Rows are one point carried round by a steady rotation, each followed by how many ticks it has turned.
The counts run from 0 to 322.
[127 127 118 164 147 137  50 126 135 140 144 135 158 135 128 148 121 114
  84 156 111 112 141 122  58 177 143 180 128 106 115  83 104 147 130 130
 117 127 119 135 142 148  85  99 135 134  77 111 125]
129
[ 86  99 106 136 105 159 173 137  74 137 170 126 135  97  92 145 124 115
 144 146 137 143  86 120 124  96 131 104 153 135  80  98 104 116 171 154
 126 106 166 129 181  86 100 121 127 121 148 101 136]
233
[ 88 113 139 142 138 143 136 162 123 134 146 111 135  97 132 151 107 143
 119 117 101 101 123 165 100 152 194 136 135 106 111 153  98 113 109 114
 139  76  97 113 190 102 103  87 136 143  91  78 107]
117
[ 79 112 140 143 113 133 163 154 117 121 134  98 112 118 119 154 172 137
 146  72 149 151  93 102 180 125 144 116 161 123 128 104 129 129 118 153
 129  93 175  65 135  98  78 107 128 121 143  76 120]
204
[120 118 144 119 129  90  84 129 126 123 131 158 120 120 156 112 107  81
 110 139 123  97 166 122  95 162  98 105 126 129  92 170 118 172 184 150
  90  91 114 154 150 156 157 138 171 133  80 113 141]
281
[136 130 159 101 142 114 115 129 153 159 123 130 132 122 148 165 143 120
 170  78 157 157 111 125 150 170 111 152 158 131 117 112 110 146 164 137
  95  90 179 123  82 163 114 111 166 115  74 113 130]
180
[118  92 123 100 107 126 177 184  95 127 130 117 114 135 151 121 136 145
 157 138 160 138 123 139 132 152  68  94 145  94 115 121 118  92 155 136
 155  78 129 116 160  85 131 114 107 135 136  76  77]
51
[ 91 100 154 111 112 132 127 127 117 168 139  92 130 107 153 128 157 116
 111 102 175 139 114 128 167 181 134 115 132 169 117 106 114 153 179 164
 118 110 172 108 120 140  73 110 162 116 163 108 122]
209
[104 115 141 165 146 123 126 100  94 103 124 103 110 113 119 128 136 154
 121 104 168 105  76 120 113 110 152 119 140 149  72 109 134 169 160 168
  96 152 156  94 140 150 114 146  78 128 162 116  95]
221
[127  87 107 128  80 128 115 160 113 133 133 137 118 141 126 113 164  85
 136 149 165 144 118 108 134 163  72 115 133  93  99  65 107 103 142 155
 148  91 157  95 135  76 132 115 135 149 137  85 122]
43
[109 122 108 158 106 125 127 171  99  79 128 133  93 162 127 100 161 135
 137 134 152 134 122 102 117 136  80 108 141  94 105  86 140 123 113 163
 146 118 139  79 157  84 133 139  93 135 134  78  94]
37
[102 143 145 143 171 146 133 148 142 114 123 101 127  81 140 130 112 155
 110 107 111  65 131 148  60 126 182 132 121 130  95 163 103 125 147 129
 147 105  97 140 164 156 119 119 107 141 100 104  95]
119
[123 144 134 115 170 113 124 167 166 130 131 107 135 135 146 136 154 130
 141  99 158 150 144 107 117 118  85 132 170 131 163 112 117 162 167 130
 139 115 178 139  64 173  83 117 123  84  83 121 120]
172
[ 78  95 136 141 111 128 138 140 117 136 139 106 127 112 127 160 173 118
 130  84 144 169  92  97 170 147 128 115 162 124 143  90 129 145 131 150
 108  92 178  73 123 117  73  98 129 121 138  91 131]
203
[133 134 120 115 152 151  84 171 170 160 139 117 147 131 150 111 121  96
 103 141 151 117 162 153  79 164 133 166 145 135 138 108  86 132 176 112
 167 104 153 146 122 127  93  80 139  99  90 131 117]
143
[130 130 122 142 118 140 111 141 120 121 109 129 109 128 128 142 183 125
 177 137 115 116 113 102  85 163  80 114 136  73 108  68 103  86 117 134
 121  84 108  99 174 111 127 143 115 160 103  85  96]
320
[127 147 137 120 135 135 137 137 164 111 130 144 128 158 129 115 162 140
 182 112 154 163 114 134 166 130 122 156 164 134 154 122 106 165 118 124
 138  91 198  97 111 117 124  85 130 100  69  68  96]
175
[160 124 141 142 146  95  75 136 149 111  88 112 100 128 124 118 151 109
 104 109 158  71 130 137  74 176  99 133 119  82  74 100 137 126 143 147
 124 116 115 106 125 121 154 143  89 164 101  89 110]
316
[128 120 151 109  91 125 115 148  81 120 130 151 114 146 171 111 148  90
 134 136 134 141 135 135 115 215  85 119 148 121  82 102 133 141 168 171
  92  91 133 114 177 113 129 143 140 138 100 108 119]
28
[121 142 170 119 170 110 117 130 145 154 107  97 112 116 142 171 164 145
 156  60 160 124 132 122 132 147 112  99 168 141 116 131 123 153 176 141
  76 117 152 119 111 181 111 152 137  99  99 140 115]
186
[109 117 156 147 113 131 122 117 124 119 150 109 140 144  95 143 180 125
 124 116 157 163 124 115 165 151 110 133 173 128 130  85 142 166 114 163
  86 115 184  98 129  96  91 131 138 111  99  61 142]
196
[ 98 100 139 153 173  94  96 116 157 155 115  97 125  95 116 157 112 170
  93 122 172  63 148 120 124 140 130 102  95 122 105 162  98 128 138 141
 122 113 107 156 114 151 153 124 174 158 135  86 112]
91
[128 121 148 121  87 126 116 158  84 103 133 142 112 157 154 111 146 105
 138 132 137 135 137 146 120 196  96 117 157 108  80 103 141 140 144 164
  98  95 127  95 196  85 129 141 125 135  96  86 114]
29
[118 121 160 135 130 126 111 102 123 123 145 115 146 141 113 136 185 119
 119 124 156 166 132 110 151 169  99 135 161 150 138  80 137 177 142 170
  72 125 180 118 115 140  71 141 147 113 106  80 137]
195
[136 109 126 133 129 119 158 130  97 107 132 132 126 154 119 125 118 178
 167 156 181 115 106 140 147 137  75 117 125  97  81 108 122 105 118 151
 130 118 141 143 140 110 180 150 127 160 114  56  81]
59
[148 167 130 159 175 139  92 128 171 111  98 136  98 154 127 123 120 161
 167 103 150 100 120 148  91 122 145 145 151 125 109 111  94 152 133 103
 135 117 151  90 141 145 155 105  97 103  73 130  72]
155
[132 122 147  98 120  91 117 160 152 117 101 123 102  91 161  91 152  71
 107  99 125  88 151 137  75 166 111 116 129 104 111 146 121 140 183 139
 138  68 111 115 128 135 137 115 105 142 108 111 129]
302
[ 85  90 109 133 127 137 142 139 120 146 146 115 138 118 101 146 152 153
 147 175 154 134 148  83 133 123  52  76 122  92 153 117  91 104 140 140
 141  91 137 155 144 106 124 141 165 134 143  83 103]
72
[153  93 134 125 139 101 117  89 126 120 102 127 110 133  99 119 130 154
 150 141 190  79  98 136 107 133  73 115 119 109  65 117 121 135 159 138
 111 127 144 135 116 130 184 151 100 162 130  89  88]
61
[136 145 123 123 158 154  96 151 182 147 132 113 130 104 135  92 132 101
 105 138 151  92 153 146  69 139 149 159 136 146 123 118  83 145 181 108
 172 102 150 135 125 142 109  84 115  95  93 140 113]
142
[122 127 123 122 124  93 115 182 120  96 148 143 130 129 152 122 142  54
 101 101 124 137 142  91 101 124  92 139 148 115  96 124 147 163 174 178
 119  96 151 130  99 145  98 130 138 128  81 112 176]
12
[108 143 142 113 117 132 161 191 120  83 129 125 110 128 176 100 147 133
 161 126 101 117 137 137 103 161 102 123 130 103 114 140 113 118 125 150
 145  70 106 116 176 123 132 126 114 142  87  59  79]
306
[132 162 137 160 176 154 104 132 144  99 138 106 134 114 113 112 115 156
 106 151 125  68 133 147  53 122 172 174 120 131  88 123 116 134 122 149
 139 144 124 146 159 149 124 133 116 133  78  83 102]
126
[119 134 169 117 128 145 174 127 103 116 139  91 120  92 118 128 133 144
 134 100 173 108  88 162 147 128 162 126 146 165  56 126 139 137 169 177
 105 124 165 121 148 129 126 151 123 126 137  87 107]
213
[ 92  91 134 128 131 132 104 126 134 158 145 127 152  80 153 161 119 108
 109 131  89 112 117 141  92 182 169 150 119 109 121 122  77 132 141 117
 129  68 109 129 152 136  87  73 156 156 103  94 125]
115
[100  91 153 133 120 122 132 133  53 142 153 101 148 129 141 171 117 142
 100 109 159 154 105 138 143 180 125 127 166 132  96 101 140 150 156 170
  79 129 146 117 149 125  68 130 125 125 138  95 116]
217
[ 85  91  98 146 117  92 143 163 116  94 141 174 109 133 125 118  83 112
 142 120 114 132 117 114 134  91 137 118 141  94 116 177 105 161 125 124
 150  72 136 101 152  95 159  73 129 129  92  86 121]
270
